In the rows, 128 means zero.
Each path is a new rotation, seen through one point. The rows after it are directions, each followed by how far the rotation turns it, in degrees a step (0 if it stays put).
Each turn is a multiple of 5 degrees from 10 to 175, or 0.
Each row of a path follows its step; steps can be skipped.
Path 1:
step 1: [123 133 131 126 129 124 133 129 135 134 132 138 133 131 134 123 141 123
 134 123 131 119 125 133 131 132 132 131 144 137 131 123 121 123 135 128
 127 129 126 135 120 119 121 127 130 133 130 123 129 125 131 131 123 126
 126 127 132 133]
step 2: [134 124 125 118 129 129 126 127 126 121 126 128 129 123 134 125 137 127
 134 135 123 128 122 129 136 133 129 140 125 127 121 127 128 123 131 127
 137 118 124 119 128 118 135 128 129 122 122 129 133 141 136 129 126 127
 135 132 120 130]
step 3: [126 117 124 126 130 120 134 123 125 129 114 125 138 137 130 126 136 129
 131 120 135 131 129 112 126 130 128 129 129 121 132 124 128 133 129 123
 134 130 125 126 131 127 133 129 118 131 127 132 124 126 129 135 125 126
 125 134 139 124]
step 4: [127 119 133 128 129 129 124 132 124 126 133 123 132 136 135 130 132 130
 125 131 120 124 127 121 127 117 123 122 125 138 135 129 125 126 134 122
 135 136 129 129 131 130 134 127 126 123 119 122 135 127 125 117 130 132
 121 124 114 122]
step 5: [128 137 127 131 122 120 127 127 134 119 124 133 119 131 136 121 123 134
 136 125 130 124 134 125 119 125 140 125 126 128 138 125 126 122 127 133
 133 130 137 128 137 123 131 133 130 129 133 127 133 122 117 132 127 122
 130 133 123 128]
step 11: [135 126 118 111 126 131 132 128 130 130 126 128 136 133 123 121 125 130
 122 125 135 132 134 130 130 140 131 128 125 133 128 121 125 135 129 125
 128 129 126 137 140 121 127 123 119 124 125 124 129 120 130 133 132 136
 128 130 131 135]
step 19: [132 122 126 127 136 117 130 125 130 135 127 130 128 128 133 119 117 127
 131 125 126 127 138 125 134 133 139 128 128 126 128 123 128 122 123 121
 119 127 125 129 129 122 141 126 122 117 117 129 132 133 136 127 120 125
 124 128 130 132]
step 20: [124 120 122 126 124 127 142 130 124 136 122 123 133 123 134 129 131 126
 132 133 131 125 123 133 117 122 129 129 135 137 136 140 124 120 134 129
 137 126 121 126 130 121 131 121 124 125 130 128 125 126 125 128 125 131
 122 119 132 127]
step 21: [126 128 130 130 121 129 123 141 124 120 116 134 125 138 124 117 132 122
 130 133 121 128 128 132 128 127 131 132 122 129 128 127 126 122 128 117
 132 142 125 123 139 119 125 128 125 128 130 133 129 129 134 128 125 128
 129 131 119 129]
step 23: [132 132 128 127 129 123 129 122 131 120 136 133 133 127 130 123 119 132
 121 134 129 122 124 122 133 135 119 124 130 127 138 121 129 125 126 122
 137 133 133 122 127 131 121 127 115 125 121 136 136 126 129 130 134 134
 132 120 122 123]
Speeds:
[126 127 126 128 130 130 128 129 126 129 130 129 126 127 129 128 127 129
 129 128 127 129 129 130 130 126 124 128 129 128 129 128 130 129 130 126
 128 127 127 127 130 128 129 131 128 126 126 129 128 129 130 127 128 128
 131 129 126 127] -> 175
[127 127 126 128 128 129 128 131 128 127 129 128 129 130 129 126 130 129
 128 129 129 128 127 131 127 126 129 125 130 128 129 130 127 126 127 129
 127 131 129 129 127 127 127 130 133 129 129 128 131 130 128 129 131 126
 128 130 129 128] -> 90
[127 128 124 129 127 128 130 130 128 129 129 129 130 126 127 129 128 126
 130 129 129 130 127 125 128 127 127 131 128 127 127 129 128 127 126 128
 128 129 129 126 127 127 129 127 126 129 130 129 126 128 127 129 129 127
 130 129 125 128] -> 100
[130 129 131 126 127 128 129 128 128 129 128 130 127 127 131 128 128 128
 128 126 127 130 126 128 128 130 130 130 128 127 130 130 129 129 128 126
 127 130 129 125 129 128 127 131 131 130 130 125 128 128 130 128 128 128
 128 128 127 128] -> 90
Path 2:
step 4: [130 122 131 127 122 130 125 134 127 130 134 121 134 127 130 144 124 126
 121 130 131 129 132 142 127 128 122 127 117 126 128 137 130 125 121 135
 135 117 129 137 124 130 129 125 129 131 127 134 128 122 132 128 128 136
 130 132 126 125]
step 5: [136 125 129 121 116 122 121 130 132 127 131 134 123 134 133 126 121 136
 118 125 130 134 131 131 129 127 117 129 128 126 130 143 123 127 124 120
 124 126 124 125 131 128 121 126 133 129 123 135 124 131 123 136 124 129
 127 131 129 123]
step 6: [133 127 132 129 125 118 124 133 134 124 116 123 134 130 129 126 122 129
 125 139 128 136 132 130 139 136 131 130 125 120 141 130 129 132 125 128
 130 121 125 118 131 120 127 122 133 127 134 127 124 133 131 129 132 123
 127 128 131 133]
step 7: [129 120 124 122 139 127 119 129 126 130 119 134 120 122 126 126 131 126
 120 135 128 125 127 128 128 130 130 129 133 118 135 127 127 126 118 126
 126 124 131 129 130 118 121 119 131 122 123 119 135 127 132 126 128 125
 136 126 127 118]
step 8: [129 122 135 123 130 136 124 123 132 130 123 121 135 121 128 132 130 134
 118 133 133 123 116 128 123 126 128 129 119 124 123 127 119 118 124 137
 124 131 124 129 131 124 134 121 134 136 133 122 129 128 128 129 130 122
 133 131 130 128]
step 11: [125 136 118 134 130 123 128 131 131 120 127 120 126 134 136 123 120 128
 125 132 135 124 131 137 135 124 124 132 121 119 135 132 129 130 117 124
 128 130 137 135 124 121 123 121 135 128 125 127 132 128 132 134 124 127
 125 126 124 130]
step 14: [135 118 126 127 124 125 122 143 134 129 122 125 117 128 129 122 128 127
 125 131 131 123 121 127 130 131 128 131 127 130 125 123 128 127 122 136
 136 128 117 123 128 122 124 129 129 128 139 133 133 126 119 125 135 127
 131 136 132 122]
step 15: [127 124 127 126 127 128 128 125 133 132 126 127 126 134 135 125 127 131
 122 133 135 128 125 134 126 130 138 132 134 121 127 137 132 116 124 128
 134 128 126 137 131 113 132 126 127 130 137 132 137 134 132 125 132 142
 129 128 124 128]
step 17: [133 129 131 130 122 122 128 132 127 119 124 124 127 126 133 130 127 128
 121 128 141 130 127 128 115 128 125 127 131 130 130 141 127 123 131 136
 125 117 126 123 119 126 125 126 131 129 125 123 129 132 136 135 121 120
 127 120 119 133]
step 22: [127 127 135 131 117 129 128 133 132 129 118 123 128 128 126 128 116 129
 124 133 131 135 129 139 138 136 124 133 136 133 129 139 126 118 120 132
 126 124 125 130 118 123 126 124 127 128 126 132 126 130 123 130 130 122
 131 132 127 132]
Speeds:
[129 127 128 130 125 127 129 128 128 129 129 128 126 128 131 126 128 125
 129 128 128 128 128 127 125 126 129 129 131 130 127 128 129 128 129 129
 130 127 128 128 128 129 130 128 126 129 130 126 132 128 128 129 129 129
 125 128 126 129] -> 20
[130 130 127 130 125 129 126 128 130 127 129 128 127 127 127 127 125 129
 130 129 129 129 130 128 126 128 129 128 128 127 129 129 127 128 128 128
 127 127 129 131 127 130 128 130 132 126 126 128 127 129 130 128 128 129
 130 129 127 130] -> 60
